96, 93, 75, 148, 96
107, 97, 147, 149, 125
97, 119, 98, 122, 78
yields 147, 149

71, 150, 129, 111, 66 yields 129, 150

117, 161, 87, 65, 114 yields 87, 161

67, 126, 147, 39, 125, 108, 83 yields 39, 147

126, 81, 113, 120, 65, 88, 147
128, 81, 114, 120, 65, 88, 148
125, 81, 112, 121, 66, 88, 146
yields 120, 148

57, 97, 128, 123, 159 yields 128, 159

154, 152, 148, 90, 91, 94, 60
90, 85, 93, 114, 114, 113, 46
134, 131, 131, 100, 102, 103, 45
yields 114, 154
---
90,78,109,78,112,53
78,92,118,84,99,53
89,87,121,82,105,75
: 82

127,139,115,148,124,114,142
152,145,123,132,145,127,139
125,145,112,121,106,112,152
: 106

104,135,100,80,122,100
104,155,108,80,90,74
56,120,117,91,69,77
: 91

112,92,84,93,124,90,71
77,139,92,100,103,145,62
97,111,117,97,80,104,129
: 80

94,98,63,81,93
98,108,83,133,97
89,90,79,56,95
: 79

108,154,54,90
91,133,73,70
87,122,112,64
: 122

142,152,120,100
62,80,131,142
103,84,64,77
: 84

52,41,51,141
161,91,148,118
49,155,101,48
: 155
---
Q:
139, 59, 78, 49, 122, 56, 138
81, 114, 104, 122, 86, 115, 81
A: 115

Q: 89, 76, 99, 74, 71, 153, 101
A: 153

Q:
101, 140, 123, 84
99, 144, 113, 82
92, 117, 145, 108
A: 145

Q: 127, 151, 119, 91
A: 119

Q:
57, 112, 100, 155, 117, 119
101, 82, 98, 86, 100, 98
122, 65, 107, 64, 97, 97
A: 97

Q:
102, 83, 108, 54
72, 81, 68, 79
102, 79, 109, 44
A: 109

Q:
111, 73, 75, 107, 141
104, 134, 131, 97, 80
102, 148, 143, 95, 65
A: 95

Q: 77, 119, 136, 51, 91, 111
A: 91

Q: 135, 105, 100, 157, 112
A: 157

Q: 129, 83, 109, 151, 131, 42, 46
A: 42
---
Input: [ 99 149 150 131 144]
Output: 150

Input:
[[130 132  96 104]
 [ 41  99  98 121]
 [ 97 126 114 120]]
Output: 96

Input: [115 133  72  87  73  48 142]
Output: 72

Input: [157  80 143 107 143]
Output: 143

Input: [63 95 44 45 96]
Output: 44

Input:
[[ 45 123 120  74 113 105 125]
 [121 126  75  78 120 120  64]
 [ 86 118  82 101 122 124  92]]
Output: 120

Input:
[[151 106  66 139  84 127]
 [100 104  98  95 107 158]]
Output: 66

Input: [ 72 118  91 158  53]
Output: 91

Input:
[[ 73 136 111 136]
 [138 126  85  97]
 [129 100  86  56]]
Output: 111
---
[[ 80  97 102  82]
 [ 95 127  96 123]
 [ 78  56 108  40]] ⇒ 80, 40

[[112 117 102  64]
 [144  82 103  62]] ⇒ 112, 62

[ 97 107  70 114 111  51] ⇒ 97, 51

[ 82  90  48  97 112] ⇒ 82, 112

[ 49  69 134  91] ⇒ 49, 91

[ 74  82 104  46 128  59  86] ⇒ 74, 86

[[138 111 116  99  85  81]
 [ 74  96  95  94 116  95]
 [ 75  71 105  75  94 148]] ⇒ 138, 148

[[113 118  71 103 111  91 122]
 [ 91  87 110 108 146 113 122]
 [113 106  78  98 154 121 104]] ⇒ 113, 104

[[ 73 141 103  92  92]
 [104  57 108  52 100]
 [100 162  93 155  99]] ⇒ 73, 99

[ 55  84 127  97 123] ⇒ 55, 123
---
72, 104, 51, 77 ==> 77

97, 152, 100, 106, 48
106, 76, 64, 102, 42
116, 113, 60, 155, 114
==> 106

127, 127, 109, 84, 103, 152, 129 ==> 84

99, 99, 103, 106, 100, 101
140, 81, 74, 125, 116, 154
101, 100, 100, 101, 100, 102
==> 106

92, 77, 54, 106, 153, 118
90, 93, 133, 81, 90, 89
==> 106

92, 156, 108, 132
101, 114, 133, 140
==> 132

107, 161, 116, 86
116, 110, 115, 74
==> 86

107, 111, 138, 152, 161
106, 110, 132, 143, 147
95, 66, 86, 78, 147
==> 152
---
112, 92, 148, 54, 137, 66
97, 86, 104, 90, 68, 122
Answer: 148

62, 120, 116, 148, 83 Answer: 116

119, 55, 140, 107 Answer: 140

76, 90, 137, 117, 96, 119, 68
81, 64, 101, 131, 106, 96, 51
44, 58, 66, 70, 78, 98, 88
Answer: 137

102, 105, 99, 88, 95
124, 73, 157, 129, 89
95, 94, 81, 99, 107
Answer: 99

152, 59, 43, 121, 74
101, 57, 126, 63, 158
99, 89, 151, 110, 104
Answer: 43

105, 107, 112, 104, 136
117, 121, 142, 106, 119
107, 132, 112, 119, 152
Answer: 112

79, 92, 72, 149, 125, 126 Answer: 72

77, 54, 98, 109, 106, 96 Answer: 98
---
69, 95, 86, 66, 97, 137
96, 86, 85, 92, 52, 83
-> 69, 83

80, 132, 42, 137, 103 -> 80, 103

49, 115, 55, 91
121, 118, 142, 124
-> 49, 124

52, 119, 38, 66, 115 -> 52, 115

149, 82, 151, 71, 65 -> 149, 65

147, 110, 122, 85, 115, 115 -> 147, 115

54, 53, 79, 113, 108, 116, 119 -> 54, 119

48, 88, 130, 76 -> 48, 76
